In the data rows, the value 128 means zero.
Here are some points:
[161 110 166 115 101 113 110 111 144 146 163  85 112  77 111  71 108 134 125 140 102 174 151 117 141 101 142 116  98  83  74 151 119 160 105 135 105 177  82 134  73 132 151 141 144 103 104 107  84 149 116 128 115 165 142  84 166 139 195 121  76 160  73 149]
[104 119  79 155  91 184 145 245 187 123   0 135 151  91  38 177  67 133 236 104 116 253 138  73 198 191 107  96  72  87 141  71  97 144 118 158  68 253 186 182  30  37 182  70 106 101 197  92 155   8 129 170 119 114 159  16 248 186  88 206 107  72  24 236]
[ 97  77 109 155 127 136  73 166 220  86  86  67 137  32 124 110  50 255 200 151  44 176  92   0 223 186  89 158 131  98 128 169 201 148 164 146 185 164 117 154   4 204 159 223 137 216 210  13  60 146 185 173   2 131 162  10 155 187 164 202 204 120  47 176]
[113 115 105 135 160  80 122  57 105 109 202  98 126 120 176 131 141 161  72 133  89  87 132 116 107 103 128 142 148 161 136 149 155 142 162 140 158  71  97 125 177 210 106 177 133 165  96 102  96 219 125  88 114 126 130 148  75 158 166 111 118 160 147  78]
[102 149 105 119 167 134 181 107  77 118 131 138 135 143 165 168  97 127  68 122 133  44 109 119 101 144 107 155 128 180 178 129 136  99 121 111 159  80 150 120 182 133  70 118 132 167 108 142 149 159 143 129 134 120 122 195  78 116  63 135 193 115 212  53]
[124 107 118 132 117 136 138 149 145 140 109  79 146 102  84 110 105 131 190 139 106 173 144 121 169 112 149 124 117  83  85 130  73 138 112 152 112 167  96 160  63 115 177 119 141 122 131 115  78 126 125 132 120 150 140  48 162 172 160 150  85 129  89 174]
[145 128 144 139 130 127 158 123 119 146 137 119 119 125 136  93  96 143 140 125 136 157 132  86 116 121 145 126 114 115 132 116 145 111 114 133 142 118 108  86 117 156 124 123 147 129 110 134 162 141 142 131 160 118 139 128 113 103 129 142 127 149  95 138]
[164 137 179 116 138 113 108 118 152 110 220  79 157 105 101  65 129 179 154 144  66 174 171 163 115  93 152 123 135 136  86 186 160 180  75 191 163 109  83 141 113 188 147 193 121 135 113 133 116 143 151  87  68 178 139  72  95 148 193 104  61 169 104 117]
[160 104  83 119 136 112 123  67 141 126 191 124  78 127 159 112 112 183 115 136  51  92 114  92 138 117 110 139 120 145 141 181 148 126 145 108 179 106 134 107 113 170 134 175 150 162  95  79  52 204 151 138  94 174 159  96  72 114 155 106 139 143 134  90]
[130 130 140 134 127 132 127 157 146 136  93 131 119 124  98 124 123 107 162 141 141 154 117 136 135 142 141 125 122 110 102 112 123 137 117 136  97 132 118 141 101 117 136 116 132 125 140 132 155 114 128 144 172 122 128 112 145 124 120 139 117 120 116 152]
[164 255 177  76 164 135 142 137   0 198  81 255  56 243 163 162 227  93  20  82 255  29  59 238  17 183 114  89 179 201 192  84 134  14 120  30 143 116 245  54 255  27  59 116  97 113  86 227 255  53  81 132 252  68 130 255 112   0  53  77 255 116 255  80]
[110 128 108 128 109 158 146 120 118 118  99 140 123 132 147 155 119 144 133 120 126 109 117 101 132 140 113 139 124 121 157 133 153 115 147 132 150  99 155 148 139 135 108 141 108 154 129 101 119 113 126 137  92 118 115 138 117 127 112 125 178 121 144 124]
[169 184 179 109 138 121 128 131 105 179 133 131  77 154 117  80 150  72  87  85 207 189 172 156  63 140 142 115 156 167  80  75  81 123  90 109  86 160 112  90 121 107 120  78 115  96  95 209 210 125 114 127 208  87 155 176 150  48 138 125  59 152 130  81]
[123 100 138 132 130 108 111 102 117 119 176  78 151 115 151 133 126 160 119 165  73  95 125 134 147 100 140 147 114 119 129 201 168 154 154 149 152  99  94 134 118 159 144 181 119 161 127  80  74 210 145 100  60 179 108 102  93 155 162 117 127 167 137 107]
[156 178 157 127 132 130 146 146 130 135 104 188 114 194 134 158 153  84  95 107 201 127 118 153  83 154 117 109 145 162 136  60 121  96 122  79  92 128 181 104 171  97  89  77 137 101 125 188 224  70 135 150 183  61 115 206 142  72  65 131 149 105 172 125]
[172 129 153 103 134 113 120  95  90 124 215 150 101 170 176 124 144 105  36 114 146  79 139 157  89 120  97 129 152 176 132 109 135 102 146 119 150  88 150 111 188 164 104 143 119 139 102 130 164 159 124  98 137 108 129 187  87  71 137 100 123 165 175  66]
[ 85 134  30 133 156 136 145  95 100  61 119 169 152 152 193 202  98 167 101 143  93  37  96  87 138 123  97 142 109 156 199 148 185 102 178 154 188  66 202 125 166 148  92 212 109 206 120 109  70 127 163 152  53 131 111 145  85 132  59 152 255 109 172  97]
[125 137 106 127 145 109 131 109 120 104 137 166 132 130 145 151 117 137 103 141 110  80 114 120 120 133 114 129 135 149 161 123 140 130 137 117 138  92 146 116 152 129 120 158 119 126 137 128 113 138 142 126  94 115 138 151  96 117 127 142 156 124 160 118]
[124 124 164 164 118 127 118 157 155 143 126  97 146 115 109 118 136 109 171 128 148 184 123 155 159 127 169 101 115  91  94 129  92 141 105 140  88 179  84 150 107 103 168 103 142  84 140 151 137 110 116 127 152 135 122  98 144 138 132 117  63 135 104 145]
[146 152 169 122 120 111 125 119 108 155 149 144 128 157 123 111 163  88  99 122 172 140 134 166 104 120 126 125 145 137 106 101 119 116 119 110 105 129 119 110 144 114 118 119 129 103 126 168 166 126 124 124 175 110 131 172 141 106 127  99 104 136 154 103]
[ 96  61 162 124 155 105 131  51 129  97 180  68 129  93 116 109 124 140 156 145  75 104 163 104 143  84 135 133 103 101 104 194 145 161 167 179 143 130  57 154  97 174 130 158 138 131  95  91  44 193 153 102 105 123 134  80 109 192 167 110  84 154  94  78]
[135 146 103 113 131 123 141 109 136 111 144 141 107 159 145 161 121 129 116 116 118  73 126 122 106 123 126 136 152 158 138 131 135 133 153 118 147 115 145 120 163 161  97 153 120 122 128 125 123 141 148 111  83 121 118 163 110 127 134 134 163 126 145 119]
[126 126 130 124  94 125 122 150 137 179  90 116 116 123  66 121 119 111 161 121 173 198 160 112 170 140 139 124 120 107 101 118  81 117 114 131  97 180 122 162  84  88 152  99 129  89 166 139 136  79 103 136 185 135 149 119 164 138 123 150  84 121  77 160]
[139 140 117 132 135 131 141 133 116 123 127 161 121 145 148 144 114 140 116 122 130 117 112 117 119 138 121 132 135 145 139 124 138 109 130 119 142 110 148 118 141 134 105 125 110 131 125 122 141 106 141 132 129 116 134 152 125 106 105 133 163 119 143 124]
[107 141  70 138 134 133 134 146 125 100  69 166 133 127 156 172 105 131 156 118 112  94 113  99 145 176 109 123 126 132 176 101 142 108 143 124 148 100 194 137 152 132 113 128 108 146 162 114 129  85 155 135 107 111 108 119 129 135  78 162 198  77 136 138]
[ 80 185 152 116 143 139 139 136 110 138 113 182 125 175  80 176 155  87 135 135 161  73  88 127 109 160 156 101 136 144 156  88 128 105 147 139 144  87 164 124 165 112 116 122 128 114 169 170 178  80 145 128 152 114 107 197 159  93  87 116 172 136 176 169]
[132 119 148 147  92 162 133 188 172 146  52 108 121 120  72 113 113 115 191 121 137 193 119 120 145 150 145 117  96  88 111 114 102 144 114 154  77 166 140 146  73  86 166  74 151 104 163 147 144  66 126 152 132 138 130  87 151 166 118 158  72 102  77 189]
[110 193  21 160 178 140 159  76  36  82 119 241 135 201 206 239  90 192   0  94 137   0  97  80  71 195  26 159 154 249 255  67 166  51 173 110 186  42 244  80 222 162  35 164  51 202 106 108 168 119 115 114  42  46 144 236  62  34  50 133 255 128 223  43]
[123 130 115 132 127 141 151 128 123 126 144 125 150 116 128 129 107 144 137 131 104 115 134 120 134 129 126 144 134 123 148 141 141 144 112 134 153 129 118 130 126 147 139 128 127 137 130 120 112 119 142 134 101 139 116 117 133 127 122 136 150 136 124 132]
[ 95  84 123 137 160 122 151 103 142 110 100 106 161  78 147 147  84 172 195 156  92 115  89 113 150 134 154 130  95 100 174 157 159 149 163 150 160 128 109 166  78 149 104 185 102 158 116  94  50 127 109 145  61 162 136  86 122 189 145 175 178 131 133 165]
[126 119 128 125 147  92 124  88 121 111 160 148 112 136 155 150 164 128  91 141 126  89 105 123 106 121 124 113 145 164 134 125 160 136 158 125 148 115 114 104 169 162 126 155 120 146 116 133 110 159 105 122 116 114 122 159 117 138 132  90 148 143 154  86]
[124 109 100 109 148 158 119 127 104 107 106 151 113 141 150 141 101 163 130 118 126  91 132 101 131 138 108 147 141 109 170 124 129 110 109 131 157  81 152 114 148 129 121 141 117 141 110 120 125 116 122 145 112 146 113 124 102 121 135 166 185 102 135 120]
[158 164 177 111 136 120 119 118  85 173 159 135  91 157 142  98 161  99  74 113 180 138 134 150 106 115 135 118 164 139  97 116 117  96  98  97 121 123 122  89 176 124 130  94 146  99 105 169 197 103 151 115 212 108 163 176 129  67 149  90 103 130 149  93]
[117  79 137 160 105 133  84 155 189 155 120  13 167  37  58  59  94 143 178 128  87 241 212  95 183 130 170 127  98  58  67 146  60 171  52 188  61 166  49 159  45 136 236 121 147 118 135 125  99 116 118 151 120 161 134   0 137 221 182 179   0 144   0 179]
[152 143 167 122 105 142 117 175 152 171 105  96 139 120  68  92 150  97 178 157 126 240 153 178 139 140 156  98 109 102  68 106  86 137  85 141  87 186  88 141  94  71 182  93 147  93 132 168 153  71 122 119 198 139 127 101 181 131 145 152  53 126  64 181]
[185 154 158 127 119  92 114 107 118 148 185 122 136 142 138  96 134 100  76 123 139  96 153 183  89 129 137 144 159 155 110 128 111 138  99 104 143 110  78  99 180 136 140 128 135 137 115 118 149 188 112  92 138 123 121 176 110  85 138 102  99 169 159  90]
[122 128 113 134 123 154 133 164 129 112  74 143 146 134 112 143 114 118 148 132 141 139 121 123 127 151 123 118 121 123 142 100 117 130 118 127 116 145 168 128 127 106 122 109 130 124 154 142 148  98 123 138 129 118 119 139 158 133  99 153 159  99 133 145]
[128 154 106 124 114 158 158 134 100 109  99 152 157 122 139 153 117 122 129 154 149  84 119 103 126 139 108 148 135 129 174 103 154 118 116 117 166 126 172 114 148 118 112 116  72 155 118 121 110  80 119 127  98 136 129 127 140  86 124 130 193 104 142 131]
[111  10 133 158 108 166  98 165 220 106  83  32 220  65  90 136 119 135 223 159  40 207 164  61 249 136 132 111  24  53  96 159 100 160 117 211  99 180  80 176  18 131 170 114 130 154 143  87  31 111 132 142  80 169 111   0 162 236 149 143  74 130   0 210]
[107 110  68 128 142 143 136 136 128  90  70 165 145 121 130 171  79 167 164 128 101  95 102 100 180 161 120 165 105 121 164 146 168 116 159 134 150 105 179 138 125 124  90 151 107 174 145 107  91 113 142 144  91 131 117  75 132 172  93 168 226  91 103 162]
Then 10 other points, each followed by its number:
[142 128 147 159 106 138 122 204 156 161  74 112 156 118  56 100 103  61 190 118 149 190 117 149 132 138 129 112 121  69  92  78  64 125  97 117  74 195  96 161  77  85 198  59 146  78 151 184 153  58 112 141 166 128 151  89 198 163 116 162  71 111  94 202] 0
[116 121 108 131 135 130 131  96 133 108 146 121 136 118 149 145 117 143 112 149  85 109 133 106 127 120 106 146 131 138 144 147 149 129 139 141 143 119 118 134 133 158 121 157 130 151 130 105  98 162 141 114  86 141 135 123 109 134 128 121 155 130 135 124] 1
[165 146 159 123 177  97 141  76  73 133 229 140 120 161 160 116 158 107  47 140 146  50 117 164  81 115 112 139 178 191 122 162 160 104 140 113 155  67 104 105 172 175 113 153 119 144  88 149 184 191 145 110 167 107 126 192  84  51 147  47 125 169 207  49] 2
[ 73  57  48 163 179 117 133  64 110  47 175  94 163  98 201 162  64 204 130 172   0   0 105  63 176 119 132 205  90 121 202 211 200 172 191 173 214  52 110 169 125 213  81 241  67 239 115   3   0 210 150 117   0 191  80  75  35 202 151 147 211 149 131 131] 3
[114 103 139 135 118 125 122 155 148 145 103  61 133  90 106  89 106 139 192 130 106 187 132 112 140 118 145 136 125  69 103 127 112 158 103 144  97 164  99 157  90 139 180 127 135 143 133 114 113 112 136 137 128 154 123  60 145 159 148 156  79 130  78 167] 4
[132 117 134 138 119 110 102 109 135 121 155  83 146 105 114  99 142 120 132 155 116 124 145 120 129 116 157 141 129 108  97 144 133 162 118 120 119 146  74 146 123 148 162 135 153 129 114 128 112 157 154 119 130 164 107 101 119 158 146 117  86 129  96 121] 5
[144 127 150 123 126 123 122 102  99 139 172 149  99 164 146 118 147 107  82 132 157 107 121 144  94 106 123 141 145 156 131 141 124 108 141 106 121  97 109 128 158 141 114 124 151 137 102 138 165 134 127 120 180 103 165 173  80  89 131  83 123 157 169  88] 6
[106 165  94 112 143 174 135 189 126  98  22 208 123 145 152 145  94 160 129 128 154 116  83  83 137 184  99 113  99 125 206 122 155 106 148 119 120 127 229 114 145 108  95 105 100 144 155 108 149  81 129 160 106  87 115 135 147  87  72 160 216  82 153 167] 7
[ 98 156 101 142 135 127 126 167 135 100  92 184 134 142 132 171 125 126 129 104 136 122 104 110 119 157 121 122 133 156 152  75 138 116 147 148 145  89 194 133 145 113 122 110  99 145 160 147 147  66 140 132  94 102 107 157 145 115  75 168 190 101 157 131] 8
[100 114 116 134 159  91 122  85 155  79 171 112 118 108 162 117 106 162 102 143  66  96 124  82 132 112 124 154 119 136 140 162 174 138 163 146 150 103 124 127 112 192 114 182 127 153 107  79  75 180 134 118 112 132 147  96  74 155 141 137 107 144 119 103] 9
Which of these numbered points is nearest to each point below by angle, seen from the average point of the first points? Its number follows each.
[105 138 102 122 127 152 149 136 126 130  68 160 109 142 123 142 111 152 156 134 136  91  96 111 128 155 125 128 116 103 178 144 148 112 141 107 147 136 166 126 110 106 118 128  97 144 149 126 120  98 126 146  97 133 129 114 138 130 109 155 184 102 130 150] > 7
[ 93 107  89 149 125 132 139 125 137  73  83 139 130 117 138 172  94 164 160 134  84  92 106  95 158 153 142 133 121 121 175 148 162 119 156 155 173 101 156 135 120 146 121 160 102 174 152  97  81 122 134 129  64 161 104  84 105 175 122 165 193 110 121 152] > 3
[133 121 157 141 120 119 122 137 137 137 166  85 137 133 132 109 149  90 142 137 116 140 154 143  98 111 138 135 133 127  88 125 114 148 117 155  96 133  92 143 118 145 130 127 154 124 103 140 141 160 136 131 141 122 107 136 138 137 132 111  69 140 139 125] > 5
[114 162 107 132 123 130 142 146 127  89 106 156 131 153 138 162 122 114 124 118 119 105 139 123 127 161 107 124 143 146 136 108 134 108 161 126 123 118 177 129 158  98 124 108 111 135 154 126 152  98 122 139 112 110 114 186 128 133  89 157 161  93 145 126] > 8
[154 147 152 116 153 116 134  79  87 142 202 137  95 152 176 111 150 133  57 141 131  71 146 178  95 101 134 150 155 162 123 150 154 115 136 112 167  75 117 108 196 164 101 158 125 148  83 136 116 192 133  92 136 139 126 179  90  78 131  62 147 153 184  80] > 2
[168 132 131 101 183 122 180  57 108 126 199 153 109 137 192 130 127 170  58 118 106  57 110  98 104 130  89 164 148 180 117 197 167 124 142 117 189  50 124  66 169 178  91 157 132 154  73  79 118 191 142 114 129 127 188 191  27  82 160  54 154 149 176  48] > 2
[136 126 159 122  88 184 105 183 147 164  53 114 117 105  50 106 143  90 197 128 171 221 125 141 142 150 165  85 108  93 102  86  77 125  75 123  67 209 134 142  81  55 159  72 130 100 149 176 175  35 115 140 190 134 122  97 206 154 113 155  79  97  66 187] > 0
[100  86  85 130 131 139 111 132 155  95 113  96 155  87 144 134  86 182 163 151  49 118 117 105 182 115 122 135  88  87 123 180 157 147 152 168 161  98 100 153 100 161 141 171 122 157 137  68  52 156 144 118  55 169 114  69  83 188 123 138 151 123  86 169] > 3
[170 111 227 122  82 110  96 119 148 178 213  71 106 123 108  56 196  88 132 131 138 186 169 190 108  84 169 124 153 115  29 139  99 158 108 125  79 160  54 126  98 152 146 130 180  82 115 148 172 155 133 105 200 133 149 138 140 127 209  69   0 158  98 145] > 5
[ 97 147 106 133 128 133 141 145 123 121  81 156 127 144 117 165 138 101 132 119 168 130 115 120 131 149 122 119 133 141 146  87 133 106 136 127 118 127 165 135 142 111 121 107 111 132 151 144 150  88 113 132 162 103 118 158 148 144  85 126 159 101 148 137] > 8
[122 145 124 139 100 149 135 196 166 137  56 127 144 122  83 137 121  75 170 120 168 182 118 132 142 158 139 128 145 105  99  92  87 124  94 127  67 169 138 145  89  78 158  85 143  91 182 167 157  61 137 151 175 106 130 115 187 140  96 152  93 107 106 181] > 0
[118 118  99 129 146 128 137 104 124 104 163 128 148 121 162 144 128 155  88 152  70  88 135 115 133 131 107 167 115 140 146 152 135 120 121 141 154 103 145 124 143 154 116 165 126 173 118 110  89 178 130 107  94 141 107 136 104 140 100 120 166 141 129 107] > 1
[146 177 107 116 119 130 138 148 132 112 124 197  85 160 150 157 159 116  99  98 161 110 124 126  86 155 101 116 147 173 146  95 142 105 135 107 114 125 205 113 184 100  92 110 122 124 156 143 179  82 123 144 155 110 126 192 124  67  96 129 174  95 168 125] > 8
[137  80 127 121 114 155 111 144 155 147 113  44 153  86 108 119 115 132 188 138  87 246 160 122 163 117 132 131  99  88  73 141  89 172  79 188  94 189  62 161  64 145 179 119 135 102 126 108  96 134 124 135 121 174 152  33 142 183 153 131  58 132  75 166] > 4
[116 157 101 115 129 122 140 115 109 109 142 152 141 114 149 158 112 147 111 123 118  89 133 121 146 145  99 142 105 146 167 139 151 129 128 106 140 111 141 123 159 141 124 142 114 141 122 124 124 157 138 120 106 120 124 128 110 102 113 152 174 127 126 109] > 1
[104 124  95 138 160  93 153  60  91 105 187 142 130 139 180 149 101 160  74 128  99  23 116 124 132 132 119 169 144 156 172 165 160 123 164 135 197  63 143 107 162 184 100 172 121 177 100 102  88 190 145 105  87 150 131 156  74 124 121 104 204 139 182  77] > 1
[152 112 125 116 177  86 119  87 115 117 233  97 109 119 183  95 102 164  77 119  96  96 159 109 130  94 130 165 149 136 108 156 148 137 136 136 148 100  73 104 136 192 123 168 140 149  88 112  92 213 141 102 118 135 149 134  76 107 170 123  91 141 145  59] > 9
[140  82 124 136 184  80 179  20 153 131 249  14 138   0 170  71  45 224  98 108   0 117 149  77 162  37 166 159  73 110 142 255 181 205 145 148 232  95  41 153  94 243 116 180 169 100  94  60   0 255 127  98  32 255 147   0  53 241 255  94  54 179  31  57] > 9
[107  95 122 117 174  97 133  31 110 104 234  99 115 154 197 162 149 153  64 171  73  43 113 120  80  72 129 167 151 177 126 181 165 113 190 144 197  58  96 131 174 224 109 189 153 176 106 101  75 251 133  83 104 170 153 163  50 191 162  82 130 186 163  72] > 1
[126 138 131 128 142 112 144 107 114 127 145 143 134 127 151 125 117 146 103 130 124  85 110 138 128 125 121 140 130 136 137 137 132 118 132 129 138 100 123 117 150 158 113 147 125 145 123 121 130 167 145 123 123 127 137 147 102 112 123 123 144 130 155 100] > 2
[138 136 105 122 128 115 124 109 123 104 177 112 108 126 148 121 131 144 124 138  75  85 143 102 136 112 134 155 145 127 134 143 122 143 133 131 146 104 116 149 139 155 135 156 143 142 109 104  86 173 136 130  72 149 106 113  88 132 136 112 139 124 130 104] > 1
[124  94 149 145 105  83 113 118 142 124 185  79 127 119 123 118 173 112 147 140  78 195 162 126 130 108 144 118 149 142  86 120 120 152 156 133  97 147  95 164 103 154 134 147 145  93 125 104  93 166 109 113 150 167 132  91 145 165 174 111  71 148 114 129] > 5
[143 154 146 114 107 157 127 166 123 139  83 151 123 147  85 129 146  61 146 112 187 176 134 152 108 142 135 109 141 120 110  75  92 121 101 123  65 159 143 131 128  77 135  65 132  96 136 172 173  75 120 137 194 102 130 151 177 120 102 137  96  94 111 163] > 0
[ 88 158 121 130  96 144 166 146 133 116  55 141 173 153 113 191 141 101 146 107 171 136 132 124 156 150 134 125 124 120 150 101 103 121 148 145 120 148 159 167 128 109 109 106  93 139 159 127 130  60 128 102 117  88  76 151 165 160  87 130 153 118 152 185] > 8
[116 117 107 127  94 102 107 124 140 138 153  88  97 123 115 129 165 107 132 114  92 157 152 121 122 112 132 114 146 131  98 110  81 140 135 150 113 161  80 156 121 158 142 116 137  94 132 110 124 146 131 117 125 122 115 112 133 179 147 118  43 130 105 120] > 5
[136 101 145 145 121 128  99 159 177 117 112  79 158  87  96 117  92 132 172 143  89 195 151 121 161 118 147 112  85  84  83 136 113 144 107 165 117 167  90 143  58 139 159 120 141 134 142  95 110 152 124 145  97 156 115  65 146 161 147 149  90 131  73 149] > 4
[ 90  99  99 132 131 131 136 111 125 101 127 113 160 107 144 143 102 154 141 144  80 109 121  98 152 120 118 148 108 125 145 153 150 128 140 152 164 108 115 144 111 153 125 163 115 162 113  78  85 144 139 131  83 159 118 100  97 173 128 145 162 138 122 131] > 3
[150 118 177 126 111 112  89 130 163 141 208  56 119 106 110  77 157  91 135 132 134 208 158 149 121 103 149 119 137 112  64 113  67 166 101 146  78 171  64 139 104 124 157 128 163  95 102 141 128 153 123 128 162 144 139 100 148 142 191 112  22 159  97 133] > 5
[141 137 138 115 128 128 131 109 121 148 143 134 112 139 122 114 139 113 119 105 155 140 137 126 104 118 130 117 127 137 114 106 116 123 116 116 111 127 131 115 137 119 130 123 126 108 113 152 148 117 109 124 166 117 140 147 136  94 128 131 115 132 138 118] > 6
[144 135 140 125 160 124 103 125 104 111 161 125 137 166 170 123 133 140  76 126 122  72 141 141 106 102 125 139 165 169 138 120 169 104 127 134 153  47 127  83 191 151  96 126 114 149  95 114 137 180 140  92 102 124 114 171  76  93 132 118 135 134 173  82] > 2
[138 112  63 130 108 135 121 240 129 157  38 161 160  97 100 145  60 170 197 121 120 149 107  97 174 193 119 132 101 102 160 138 166 128 119  81 161 123 167  96  54  68 174 118  64 141 176  79 124  59 118 177  55 119 123  57 164 121  86 213 228  66  89 192] > 7
[ 84 107  75 178 159 155 161 146 135  78  79 129 171 112 132 160  80 180 135 140  75  62 104 111 180 158  86 159 124 124 161 181 171 105 147 161 194  88 151 132 123 125 109 154  98 175 164  96  77 141 126 146  65 142 124  95  84 150 106 153 204 112 122 119] > 3
[151 169 183 114  86 125 124 162 122 158  80 136  95 121  69  90 193  58 155 103 235 212 131 170 130 133 160  85 150 120 108  91  97 135 120  89  72 191 126 148 113  57 157  80 163  54 160 187 161  62  78 139 209 106 131 138 204 116 127 135  74 123 127 161] > 0
[123 101 117 120 148 123 125  77 128 110 163 117 112 103 150 124 112 181 117 128  84 109 136 103 131 109 131 151 112 125 133 179 164 148 136 142 162 105 118 117 127 164 108 160 121 129 107  88  96 164 138 121  78 172 138 114  91 123 171 126 146 129 126 109] > 9
[104  88  74 138 137 143 134 115 164  94 107 115 158  73 128 184  83 195 146 137  69 109 111  86 167 130 100 151 102 115 172 145 169 142 151 159 172  90 150 137 111 137 153 172 109 175 147  96  67 143 121 140  63 144 111  80 109 182 114 169 197 120  89 143] > 3
[126 105 115 118 125 118 148 141 118 110 114 124 136 138 153 145 130 122 139 138 115 125 123 124 129 119 112 132 136 137 133 126 145 127 136 134 118 109 149 136 122 126 126 135 136 137 130 128 122 134 127 129 124 130 125 122 124 153 108 116 159 137 123 128] > 1
[144 133 175 100 123 119 121 111 123 162 173 113 110 134 107  96 167 111 101 104 167 170 139 151 105 105 130 120 131 127 109 110 125 113 102 112 114 131 127 118 156 139 132 114 133 111  93 143 157 141 118 126 186 108 164 145 122 112 154  95  95 153 127 103] > 6
[150 164 167 132 103 134 120 154 133 148 126 132 105 148 104 105 154  82 133 116 171 179 136 156 114 132 132 111 141 125 101 100  97 121 109 105  83 167 130 123 119  85 133  87 143  90 141 167 169 105 103 130 173 100 142 146 174 116 129 117  71 123 131 151] > 0
[ 99  67  98 138 116  90  69 119 155  86 194  83 149  75 160 109 103 148 151 164  44 131 160  95 142  81 148 138 122 112  95 187 167 177 173 164 133 133  54 164  78 193 143 185 149 151 118  71  63 223 163 123  63 154 152  57  99 224 192 143  74 145  75 151] > 9
[159 113 135  88 147 130 113 117 131 132 136 133 119  94 134 104 133 165 117 130 100 104 126 132 134  94 132 117  99 137 115 169 145 152 118  95 144 102  97 111 170 136 140 161 126 112  97  86 120 139 114 122  96 170 144 122  94 101 173 136 134 130 144 122] > 9
[134 136 107 124 133 119 136 120 127 121 150 126 118 143 127 143 123 140 111 117 112 107 122 133 125 134 120 145 133 131 143 138 141 130 124 129 147 113 125 118 135 140 123 136 129 144 120 116 112 151 129 123 111 136 129 136 109 118 123 131 141 132 141 105] > 1
[154 134 117 111 151 109 133  58  87 115 195 140 119 144 179 147 132 155  74 135  92  40 110 116 121 114 123 141 148 146 160 178 188 124 148 126 178  49 123  99 184 183  93 168 120 180  84 106  94 191 149  91  73 170 123 163  64  83 122 110 170 133 166  70] > 1
[139 151 121 118 128 100 109  77 109 122 198 107 116 125 164 122 144 144  89 132  78  82 150 123 131 114 121 123 143 173 125 149 136 129 136 120 164  80 108 110 177 173 101 146 136 132  92  81 119 190 134 100 124 119 154 160  92  82 151  78 130 150 140  77] > 2
[124 121 138 134 118 122 121 133 139 124 147  95 158 104 122 102 123 136 145 137  87 141 146 126 140 115 137 133 121  99 119 146 134 154 124 149 126 138  97 145 105 149 139 147 131 116 114 115  89 148 134 119  93 155 111  94 135 160 135 143 106 130 110 134] > 5
[ 95 146 154 148 119 138 138 175 138 152  67 130 133 121  95 114 145  90 179 124 149 192 135 134 134 123 143 100 111 103  94 103 106 128 111 132  82 171 131 128  86  85 150  86 152  96 158 140 152  77 104 157 175 110 105 101 182 139 116 136 100 117 111 173] > 0
[104 119  90 133 142 137 143 131 137 100  95 147 143 109 135 152  99 165 153 130  96  94 111  94 161 155 123 148 113 120 175 129 161 126 149 139 163 103 163 133 114 132 132 147 113 162 139 101  90 118 137 145  84 134 115 106 111 155  92 144 190 115 138 146] > 3
[177 181 162 131 101 122 116 160 172 180  88 152  61 142  98 118 160  71 149 102 171 208 150 174 101 119 127  81 127 146  57  54  92 123 111  88  73 193 128 112 127  28 144  61 150  47 174 195 222  62 117 123 234  82 151 155 186  75 128 122  40  91 127 156] > 0
[106 108 149 116  97 135  97 158 159 133 116  71 138  72  96  48 108 157 206 150 109 208 136 123 167 108 165 109  87  45  82 168  92 153 104 170 119 185  69 173  55 130 180 130 158 127 125  82  86 137 117 119 106 188 125  45 160 198 187 151  67 149  49 190] > 4
[109  90 152 129 124 158 119 148 147 131 127  63 144  79 103  99 126 119 201 119 101 161 143 108 164 102 149 122  99  74  99 139 100 133 127 158 126 157  96 158  80 131 134 150 150 117 117 114  88 138 126 124  93 180  98  53 138 174 165 143 100 139  80 166] > 4
[135 140 145 116 113 155 126 199 153 156  46 124 118 107  60 134 128 106 164 118 133 194 130 139 153 151 132 104 107 103 125 121  91 152  93 135 102 177 145 151  96  55 161  66 128  93 165 145 135  77 108 122 176 150 130 103 196 148 114 158 112 105  98 171] > 0
[133 142 116 119 160 120 163  98  86 128 167 159 136 144 189 120 134 136  71 112 140  54 104 146 100 118 114 148 152 144 155 136 132 109 129 112 156  79 154 101 166 138 102 158 119 167  98 145 119 157 141 111 148 109 128 160  82  97 118  95 191 147 200  78] > 2
[142 139 150 115 112 125 124 119 108 172 176 134 127 146 132 110 133 120 102 114 187 125 137 171 109 101 139 113 129 126 102 135 101 127  99 103 128 115 115 100 161 125 116 105 149 138  86 172 150 127 131 128 184 141 123 168 103  76 153 119 105 160 120  88] > 6
[101  94  81 151 159 117 127 141 140 101  99 158 164 123 143 172  92 178 119 144  97  78  90  82 168 180  99 148 113 126 206 158 152 129 145 153 180  97 169 133 145 154 126 153  86 164 140  99  92 131 153 152  78 114 121 123  93 143  88 162 210 118 143 120] > 3
